Each row is where one point has got to under a steady rotation. How many steps took it there?
The counts run from 0 to 512.
[ -8  -7 -11  -3  30  21   7   0 -11 -32   2 -14  11  -1  -2  -2  14   8
  10  11  13  -7   8  -7  11   3 -10 -20  14   0 -26   7 -10 -15 -12 -16
   8   9  11  -3 -13   5 -11  19  22 -10]	349
[ 17 -16 -15  21  -4 -13  26   9   7   3  -3 -25   9   9   1  -4 -21   6
   8  15   6  19 -19   9   9  12   6 -13  33  -5 -13   0  -3   2  21 -15
   2   3   7  -7 -15  22   3 -21   0 -12]	254
[-16   5   0   0  -5  -7  33  -5  25  -1  -8 -10   8 -21   0  11  -3  11
  14  15  17  15   6   6  12  -7  12   0  20 -14   8 -16   2  20  -5 -10
 -35   4  11 -10   9  10  -4  16 -13 -20]	439
[ 29   4   4  -7   8  -4  20   8  -3  -1  -3 -14  25  -9  16  -1  -8 -17
  -2  10  -8   3  14  -2   6  -2 -14   4 -16   1  35  27  -1  20  13  -6
  13  10 -19  15   8 -11 -18  17 -14 -30]	476
[  7   2 -17 -19   0 -48  16  19  19  13   4   2  14   4 -21   2  -4   6
   0  21 -15   9  -9  19  15   2   5 -11  14  -2  18  -3   6  -4  12 -17
 -12 -13  -8 -10   0  13   6  13 -17  -8]	505
[ 12   9  -5 -15  23  -7  -9   2  11 -15  -5   8  29 -14 -17 -17  -9  16
  -4   2  -4  -6  16  15  19   3  -6 -18 -22   4   9  17   2   8   0  17
  -5   8   4  -5 -26 -21 -15  27  16   6]	83
[ -7   4  -1   3 -13 -17  16  29   9 -27 -18 -17  10 -15 -11  -8   2   1
   9  12 -10  -4  -1  -5  25   3   0 -15   3   9 -13  -1  -7   5  -2  -4
 -35   4  17 -20 -25  -1   3   8  14 -18]	65
[ 12 -27 -12  14   0 -21  30  12  13   8 -11 -16  12  19  -8  -8 -30   5
   4  28  -8  14 -26   8  13  18  -5  -6  19   4  -6   5 -12   2  12 -13
   4   2   7  -7 -11  20   1 -16  -3 -10]	255
[ 13   7 -10  -5  34   1  11  16  16 -21   0  12  34  -3   1   2   5  13
  -6  15   5   2  -1  14   8   0  -8 -14 -24  -6  -9  22  -5 -26  -6 -14
  17  19  -1  -6 -24  15 -21   9   4 -11]	31
[ 10   1 -19  27  -9 -21  22  17  -6  17 -17 -19  23  10   6  -6 -33 -20
  -6  12  -3   6 -24   8   8   4   3   5  11   2  -8   5  12  16  15  -6
   1  18   6 -14  -6  22  11  -1  -4  -9]	257
[ -6  24  -2 -29  12 -20   3   1 -19  -1   6  18  21  -6 -16  -8  -8  -5
   7  31   6  26  12 -13  17   4   1 -18  -2  15  13  -9  13  18  15  10
 -10 -18   4  -7 -10  11  15  20  14  11]	127
[ -2 -10 -27 -20  19   7  18 -25  32   9  25  -5  15 -19   2  -5  -9  10
   4  15  28  17  21   9   4  15   2 -18  20  -2  16  -2   3   6 -11   4
  -1  -2  -6  -2   2  26  -4   7   5   1]	168
[  0  12 -15  14  18 -18 -12  20 -11   5   8  -3  24 -22 -10 -11 -14   6
  11  -5  -6  -6  13   5  17 -14 -11  -3 -10  -4   6   4   6  17   6  12
 -12  15   1  -5 -27 -21  -5  36  18  11]	80
[  1  12  -2   1   7  -9  13  -3   6  18 -13   8  -2  12  10 -10 -13   8
 -19   0  18   9   9  24   6   1   3   5   4 -16  37   2  17  17  20   0
  19  16 -22   2   2  26 -30   2  -4  -6]	235
[  2  -3 -16 -11   8 -39  17  13  14  -1  23   9  10   3 -13 -12   5   0
   3  27   0  19   7  -2  15   0  -1 -20   5  -5  19   9   6 -16  11 -30
   1  -7 -12  -3  -1  21  -6  -1  -7  -6]	501
[-15  -3  -9   3  -1 -28  10  14   6  13  10   1  18 -14   0   2 -32  -3
  17  27  -6  35  -6  -6   6  -8 -14   9 -11 -10  16 -13  -4  27   7   3
 -30  -5  -3  -5 -10   1   2  16  -4 -16]	450
[ -4  -3 -32  12  14 -15   6  16  10   5 -12 -12   0  -6  -6 -13  -8  13
  13   5   2   0   0  19   4  17   5 -21  14  -1 -26 -20  16  -6   8   2
  11   5   8 -21 -32  28   2  10  -3 -10]	310
[  5   9   2  25 -18  -3  35  -5  12  -4 -14 -16   4   8  13 -16 -12  -4
 -10   4  18  14   0  10  16   4  11  -4  24   3   2   4  13  11  20 -16
   0  23  -6  -2  -8  37  -9 -25   3 -13]	249
[ 18  27  -5  -6  20   4 -11  -1 -13 -16   1  -7  29 -26   2  -7   5  -2
   3  -7  14  -3  31   6   8  -3  -4 -18 -20   7   3   9  14  11  11  11
   2  14  -2   0 -28 -10 -12  19  15  -3]	85
[ 12  18  -4  -1   4  -3  15 -12  12  10 -12  -9   1   4  19   1  -5   5
 -16  -7  25  11   9  28   6   5  11  -5  13 -12  22  -4  23   8  21  -7
  16  17 -23   6  -4  30 -22  -9  -6 -21]	236
[ 18   9  -6   0   7   5  31 -16  13 -13  10 -12  34 -14  11  -4   2  -8
   6  13  21   0  18  12   2   2  15 -10   3  -7  11  28  15   7   4 -15
   1  17 -13   0  14  20 -22   2 -16 -20]	486
[ -9   7  -8 -23  10 -24  17 -10  31  28   5  12  -1   1 -10  -5 -13  16
 -12   6   8  27  11   7  16  -4 -10  -4  14   0  32  -9 -14  12   1  -5
   1  -2  -3   6   6  20   9  10   1  17]	178
[ 16 -16  10  22   6   7   9  15   6 -16 -17  -8  15   7 -10 -10 -22  20
  -4   7   6   6  -1   8  20  -3 -18   3  -6  -9  -6  17 -30  14  -1  -7
 -16  26   4   7 -20 -10 -29  -5  21  -8]	14
[-14  16   4  -5   0   2  34   8  -5  -3  -4  -6  -2 -22  13   9  12  -8
  25  16  18  23  17 -10   4  -8   3   3  11  -9  10 -12   5  13   2 -19
  -6   0  -3   0  10  18 -10  16 -14 -37]	434
[  1  12 -15  -5  32  12   9  -2  -5  10   8 -13  40 -23  13  23 -14 -10
  13  12  10  12   4  -2   2 -13 -12   0 -12   3  -5   2  -7  20 -15  10
   5  11   8   7  -4 -12  14  39   1  -6]	408
[ 19  20  -4  14  23 -12  -9  -1 -11  10  -2 -28  30  11  -3   5  -5  16
 -23 -10   8 -10 -12  21  16 -18  12  -3  25 -15  -5   2   6  -9  11 -16
 -10  18  -3  -1 -12 -12  -7   3  22  -2]	275
[  2  31 -20  -7  -9 -43  15  11  11  22   0  -8  21   1  -4   2  -3  -9
 -12   3   1   6   0  12  12  -7  16  -6   8   0  16 -11  28   7  19 -13
 -14   1 -11 -12   2  17  14  17 -12  -7]	507
[ 10  -4  11 -36  15   3  -3   1 -16 -12   5 -18   6  -9  -3   1   0   3
   8  13  -4  16  20 -12  20  10 -17 -18  17  10  31  -2 -18  13   2  -4
  -6 -19  -9  14  -8 -28  -4  17  22 -23]	143
[  1 -12   1  -4  22  11  16   8  -7 -13 -27 -21   7   4 -21  -7  -6  15
   8   7  -8 -26  -7   2  22   7 -13 -12  19   4 -18  12 -26   8  -6  -6
   0  11  18   1  -7 -14  -5  33  16   1]	341
[  5  -1  -3 -10  16   9   7 -10  -3 -20   7   5  26 -14   3  -4 -18   1
  -6  21   3  24  14 -19  18  -5 -31 -11 -18  10  -1   9 -27  13  -8   5
 -10   9   9  11 -20  -2  -1  10  28   2]	402
[ 11  -4  -6  -8  -5   3  27 -13  -2   4 -12 -36  24   8  11  14 -24  -9
  -7  16   4  11 -16  -2   8   5  10   6  27   5   5  -2   3  29   4  -5
 -27  -5   0  -1  13  -5  13   4   3 -25]	202
[ -8 -27 -21 -34  10  13  19 -10  30  -2   0 -17   7 -12   7  -5 -10  -5
  -3  15   3  -3  13   3  13   8 -13 -13   1  12  20  11  -3  17 -21   8
  -2  -5 -12  -2  11   5  -7  27   1 -23]	160
[ 25  13   9  22  -6   9  13  20  -3  -6 -30 -30  16  -4  13  11 -19  -1
   0   2  -3   0  -5  10   2   7  -4   2   2   1 -20  -9  -3  25  16   3
  -3  19   5   1 -22 -10 -10   4  -2 -33]	8
[ 25  10   2  -5  29  -1  -4  -1 -14 -16 -14 -21  26  14   6  10  10   8
 -20   4  -2 -13  -9  22  10   9   7 -16  11  -2  -5   4  12 -16  17 -14
  12   9 -15  -1 -18  -3 -20  -2  14 -27]	280
[ -1   4   0 -17  -9 -25   9  -2  34   0  -7  -3  26 -22   0  -2 -22   3
 -11  19  -7  27  -3   7  19  -2  -5  -8 -11  -1   8 -13  -5  15   2  11
 -39  -3   3 -11 -17   0   8   3  -3 -13]	453
[  0  31   2  15  17 -15  21  33 -19   0   0   6  -3  -7  -5   7  19  10
  24   5  12  17  17  12   7  -4   8  -4  12 -19  -1  -6   8  -4  26 -24
  15  13   0   1 -14  12 -14  18  -8 -11]	46
[ -5  26  -4 -17   9 -22  16 -10  11  34   7  14   5   1   2  -6 -16   5
  -7  -1  20  31  14   5  14  -2  -2  -4  12  -5  31  -6  -2  20  15   6
   8   3  -4   7   7  28  10  14  -3  22]	179
[-10  14  -7   3   1  -2  30  -4  -2 -10   9   4   0 -19  -7 -20  12   3
  28   6  29   7  33  -8  20  -5  10 -12  22   4  -1   4   6  13   3 -12
 -13   8  14  -7   5  23   3  18   7  14]	111
[-18  -7 -22  -8   9  -8  19 -20  10  14  23   2   8  -6   6 -20 -13   0
   0  11  26  20  28  -4  17  -5 -14   0   6  -4  30  10   7  18  -7   6
  -1   7 -13   5  13  22 -10  17  16  12]	166
